In the data rows, the value 500 means zero.
Some points:
566,477,566,601,633,528,520,549,493,529,611,581,550,525,611,465,650,602,583,589,536,641,578,535,542,525,491,576,503,509,622,682,672,588,558,548,641,562,537,442,553,478,485
510,559,670,644,547,567,620,615,560,682,640,578,470,491,535,536,546,546,601,481,632,598,613,512,656,595,570,483,502,496,578,610,547,640,659,599,480,503,532,588,523,462,548
516,641,657,471,463,464,575,605,646,605,517,659,639,496,610,587,604,570,478,625,621,506,591,540,506,621,569,622,577,491,586,527,612,549,620,628,622,472,559,455,582,561,619
463,674,508,566,604,545,584,452,504,585,643,568,491,572,616,613,518,619,482,602,616,542,534,642,601,595,610,544,499,483,465,496,505,610,518,599,532,573,618,545,575,546,673
543,494,541,479,651,549,530,547,632,645,620,569,678,612,495,597,513,623,503,505,538,574,513,575,555,466,590,567,511,531,508,474,571,656,520,493,511,642,647,553,653,623,641
481,606,522,560,576,531,643,553,517,658,644,583,618,673,464,453,611,519,526,574,582,620,484,542,485,528,530,604,532,564,548,621,496,586,554,483,606,661,576,625,624,619,597
564,523,670,586,655,623,616,557,689,649,615,528,561,518,608,653,573,504,590,465,600,666,581,555,462,655,550,622,511,661,595,557,560,489,503,469,610,623,565,495,532,510,592
528,468,583,493,508,618,572,570,575,581,657,605,628,623,527,609,441,454,604,608,590,468,462,546,601,562,671,610,624,495,631,581,583,560,537,592,646,590,570,619,626,641,515
600,498,526,606,491,668,618,658,658,526,658,459,650,462,573,631,606,564,515,593,596,653,648,656,647,626,498,467,481,526,573,525,559,578,520,592,496,579,499,542,473,588,565
522,679,632,560,491,627,620,500,525,520,532,609,617,475,580,575,580,506,657,477,576,492,630,615,503,557,492,629,642,492,496,543,478,544,577,589,550,672,458,627,595,492,505
536,628,622,664,648,681,633,546,543,666,566,598,584,557,629,558,606,532,535,621,638,480,660,477,599,597,525,509,537,505,538,552,563,634,548,632,654,621,562,561,565,616,680
455,564,622,587,653,624,543,671,457,544,645,530,627,478,524,557,539,594,531,623,451,608,628,549,573,482,642,639,649,580,517,495,621,536,656,564,614,491,566,610,480,593,481
577,501,481,630,530,565,475,530,616,606,578,488,531,665,489,493,506,604,537,664,570,525,554,629,610,604,617,616,548,648,549,605,522,592,551,610,610,604,475,590,504,534,544
603,614,467,502,567,667,656,647,613,585,528,613,525,543,644,525,512,640,485,612,649,532,602,473,520,508,506,578,586,601,584,662,613,539,645,638,549,635,647,492,508,570,513
677,601,549,485,588,588,503,504,562,637,653,577,476,592,548,567,474,614,623,573,535,643,581,679,544,504,540,493,640,479,599,657,483,619,483,519,645,542,496,588,537,596,497
584,662,574,625,576,579,565,637,669,492,611,519,452,545,509,522,624,646,546,535,517,537,491,477,567,590,465,568,576,633,659,637,644,590,591,593,635,520,471,677,568,639,654
550,664,483,645,640,534,567,646,621,560,582,531,578,572,508,541,625,673,554,501,552,564,498,478,609,550,669,461,654,516,634,586,665,486,607,576,519,613,463,541,555,614,529
607,633,579,609,681,473,532,607,498,575,527,543,614,509,599,478,484,612,657,611,605,553,460,515,622,577,518,559,630,589,582,620,585,465,445,489,543,553,665,620,653,511,647
625,484,618,564,545,510,584,615,475,672,631,441,609,647,564,582,525,544,584,542,584,615,589,498,524,539,469,635,461,554,551,595,583,660,520,568,515,494,484,537,499,604,569
457,541,594,444,561,531,635,637,643,482,480,615,654,515,590,428,602,575,562,562,621,549,636,686,636,597,531,607,493,521,592,487,605,493,533,657,643,508,486,591,515,548,574
490,512,486,539,547,586,543,522,588,628,553,643,585,613,566,540,557,636,571,472,551,632,650,616,587,623,622,643,610,560,556,593,588,581,484,432,656,471,633,580,561,566,658
503,522,535,600,613,608,495,566,551,494,594,609,530,616,517,592,644,596,578,567,549,532,513,636,493,567,443,448,469,525,651,534,587,460,618,570,480,508,590,555,637,564,541
649,515,560,599,489,568,501,680,520,471,612,663,597,548,516,657,517,611,649,531,566,613,598,589,519,643,546,590,538,499,513,587,514,546,487,614,561,660,674,608,612,581,648
561,503,570,554,613,647,485,508,582,621,530,598,636,617,528,549,604,563,470,515,521,631,453,599,548,570,633,544,653,565,436,664,492,571,588,660,655,532,612,626,439,596,535
476,622,588,686,497,534,513,568,604,540,487,581,537,634,586,565,490,489,630,661,553,612,524,535,566,489,548,588,631,589,482,544,547,640,468,578,501,544,637,512,480,643,530
616,520,507,572,475,469,635,487,531,514,578,609,448,536,596,502,612,472,616,533,491,482,577,603,472,632,577,629,583,514,556,511,629,506,591,612,581,466,629,599,567,573,586
543,592,545,610,560,554,573,515,640,614,667,645,630,612,570,617,633,670,627,531,637,586,652,494,579,637,593,626,605,575,606,504,485,625,549,543,513,503,658,601,582,626,483
536,497,587,562,547,460,590,561,535,545,660,558,564,541,663,636,616,532,621,600,628,495,493,663,528,484,578,607,592,625,617,474,575,573,557,516,624,601,665,526,473,628,505
548,623,628,579,655,664,549,634,489,441,615,552,546,658,606,645,551,479,489,546,478,534,633,553,617,524,643,597,596,581,511,556,587,628,609,459,510,591,613,634,623,505,668
637,654,600,518,663,480,606,516,662,515,536,608,642,513,497,671,606,563,509,611,595,550,603,604,493,642,507,593,506,535,609,571,472,563,575,485,492,477,650,542,514,466,460
489,481,651,626,602,536,616,615,478,593,582,493,494,626,508,632,523,641,505,576,621,602,628,595,436,629,547,503,709,591,612,462,465,567,472,643,656,577,582,520,583,519,577
635,615,627,507,459,561,631,648,492,468,535,638,617,635,615,539,456,663,594,617,517,669,486,539,491,512,621,621,617,593,663,502,613,543,641,483,611,502,574,636,470,569,504
636,590,508,502,655,632,569,484,479,601,502,607,660,587,472,672,613,609,669,526,655,570,649,571,517,633,500,632,626,604,579,579,552,515,581,650,608,501,627,546,595,526,601
484,472,627,484,554,664,593,591,527,590,657,556,570,540,647,551,669,601,600,645,530,601,474,494,650,633,647,523,645,634,646,672,585,579,535,574,545,651,504,467,586,638,574
546,487,442,543,482,646,618,486,565,491,577,625,650,550,465,647,491,516,584,577,559,520,599,497,571,644,498,617,479,631,508,595,575,502,562,592,590,618,565,605,629,498,503
576,654,478,637,667,652,612,669,544,575,573,474,510,546,636,494,514,640,641,507,535,513,495,685,564,639,606,651,598,567,624,536,638,545,605,527,468,533,653,493,597,502,560
616,517,566,554,527,606,527,467,640,506,627,595,615,531,526,483,540,576,603,535,492,577,578,554,553,495,633,639,668,462,539,578,522,553,579,503,568,566,575,642,596,464,556
643,563,654,460,623,567,436,476,504,493,560,566,562,570,569,507,612,478,665,566,584,465,595,498,541,621,482,559,542,538,539,475,629,490,668,505,530,647,534,586,442,582,597
581,476,577,581,607,514,512,639,496,647,467,608,494,576,512,558,461,547,468,624,574,631,595,447,609,609,556,494,542,649,529,490,538,580,549,483,560,546,544,581,513,597,480
471,572,545,585,472,556,483,619,468,624,576,606,542,638,551,654,510,625,577,458,669,536,491,517,592,549,590,515,506,633,510,584,497,637,595,550,663,474,476,519,537,454,557
619,549,496,670,549,528,501,619,617,526,565,520,515,546,539,540,672,494,471,544,624,551,566,550,660,455,635,580,544,632,583,595,429,418,593,535,568,463,581,548,526,626,602
583,597,504,603,577,495,631,679,629,627,651,586,609,619,623,609,573,488,511,489,642,477,608,633,645,625,472,499,631,587,539,535,601,641,574,620,610,613,549,600,651,463,564
645,552,631,481,461,624,540,593,617,566,632,559,589,586,477,538,582,642,585,632,518,503,499,644,578,536,615,564,566,643,466,555,549,582,468,476,474,482,461,502,660,504,639
550,652,639,654,567,531,489,613,671,602,478,495,523,613,493,555,503,578,592,642,512,468,641,626,608,524,656,531,555,566,495,638,551,582,504,515,651,642,605,463,621,634,484
639,594,543,596,619,499,455,549,492,490,491,532,567,486,616,555,664,508,526,507,495,616,583,570,625,584,537,582,588,523,585,504,494,696,629,588,572,664,487,506,654,560,600
480,516,634,594,601,491,646,565,573,560,465,540,548,581,477,595,448,525,479,491,591,564,587,624,617,644,514,553,525,553,554,576,501,607,644,516,462,628,548,479,652,594,600
521,477,577,530,612,608,615,584,565,555,484,550,546,454,548,482,580,641,651,623,646,612,556,560,492,553,586,533,502,492,630,593,524,570,656,509,670,552,671,611,622,517,561
554,531,596,589,525,577,560,524,633,633,461,484,524,487,616,683,633,677,515,636,548,562,482,636,600,504,473,616,672,588,616,610,646,499,648,494,561,585,534,667,579,644,480
646,561,597,619,591,485,595,475,476,580,624,665,600,498,631,519,514,686,537,629,580,488,626,623,513,500,569,651,517,687,580,513,598,539,644,611,494,679,508,666,531,509,649
593,638,553,502,487,601,518,573,581,589,540,491,513,631,554,480,547,516,656,608,625,669,521,637,636,492,585,491,631,611,474,611,566,615,564,571,519,604,571,642,649,601,480
544,600,517,489,608,615,507,571,606,611,488,492,481,615,540,532,546,494,596,629,521,641,555,555,464,520,652,573,617,655,543,627,498,676,577,624,463,519,609,622,588,523,659
678,547,481,597,602,457,646,640,599,494,663,487,568,600,609,621,598,523,648,647,595,627,644,479,649,615,643,532,602,462,517,569,530,548,667,575,575,598,477,493,574,491,584
638,627,512,614,550,662,500,495,561,520,536,628,653,516,652,536,600,463,519,637,653,680,556,630,511,540,570,525,613,659,612,569,666,525,660,524,509,526,509,636,666,660,542
489,457,522,516,527,496,569,511,519,647,544,548,538,559,636,621,648,499,584,641,491,471,601,594,497,487,655,459,543,586,627,629,654,593,538,562,495,499,517,667,582,608,567
630,523,479,502,561,633,598,596,594,589,533,642,576,587,526,638,584,538,650,499,615,671,611,526,511,506,519,658,563,482,502,556,655,467,497,630,501,675,506,645,513,513,628
545,625,614,661,507,499,505,568,632,524,486,484,625,586,680,492,547,648,635,468,513,609,525,514,615,585,592,530,485,635,606,617,581,566,637,514,580,603,601,497,647,581,635
Along one direction, these points spread out more than along any other. Take the direction at right angles to it along which they spread out most. Then take the direction at right angles to both along which they spread out most. Go by this last direction. How far along it is each point below, from 0 to 99? The average is 50, and the first point in the table lies past the average. One standard deviation of the points above along it is 16.
543,518,664,554,533,597,566,659,585,580,540,510,488,610,571,656,590,622,626,505,570,534,546,586,569,571,517,621,561,522,484,600,588,608,620,586,637,478,609,607,646,604,607 50
506,561,647,570,646,578,639,527,652,467,479,648,615,569,668,575,622,579,542,609,662,601,615,497,515,651,672,643,495,481,609,528,495,541,463,634,458,541,506,589,510,595,500 54
518,552,472,545,606,572,660,483,672,521,582,597,636,510,653,588,514,600,641,518,456,513,552,463,593,448,465,620,632,640,634,486,535,547,646,651,648,489,532,491,547,618,643 54
483,643,639,478,495,520,515,482,497,572,671,483,525,542,626,605,640,520,469,632,492,687,563,500,613,533,631,560,462,616,650,642,639,476,556,551,625,597,576,610,628,622,496 55
629,574,653,486,527,620,476,558,607,553,551,616,636,629,614,480,648,549,559,603,481,503,567,511,519,576,588,570,573,659,607,542,570,488,627,579,535,641,636,569,622,614,467 42
631,592,572,586,640,644,585,495,479,525,585,526,489,460,573,497,598,610,503,494,620,467,520,492,591,597,558,524,569,547,559,497,577,643,481,632,611,571,525,561,524,641,488 63
659,669,488,509,630,577,557,621,602,642,513,623,523,597,542,588,487,555,609,584,455,558,583,586,593,526,600,541,436,601,533,645,469,564,493,655,522,519,504,633,604,665,508 41
641,635,582,539,488,492,532,570,533,546,517,510,562,472,488,584,572,471,528,471,614,520,560,565,539,643,568,623,555,558,656,623,641,602,568,617,478,623,644,591,512,535,653 56
638,593,488,606,561,688,574,523,517,638,454,608,488,603,613,609,628,488,490,596,497,513,489,644,652,577,607,527,497,460,631,466,641,589,527,587,650,637,648,500,484,455,578 55
550,602,524,614,470,510,633,564,545,564,609,465,641,639,646,592,505,591,491,513,639,529,667,660,637,593,521,462,613,525,546,661,629,552,607,641,537,541,639,505,476,592,613 69
617,599,534,632,505,486,619,568,606,587,483,667,549,622,456,510,603,480,665,657,478,625,526,635,627,547,556,486,645,658,585,594,566,631,530,498,591,650,590,503,473,639,670 47
616,504,683,632,627,527,674,482,535,503,536,599,475,612,548,624,581,553,494,524,540,613,617,580,629,600,609,521,529,615,474,482,639,602,509,674,599,541,572,510,688,537,541 59
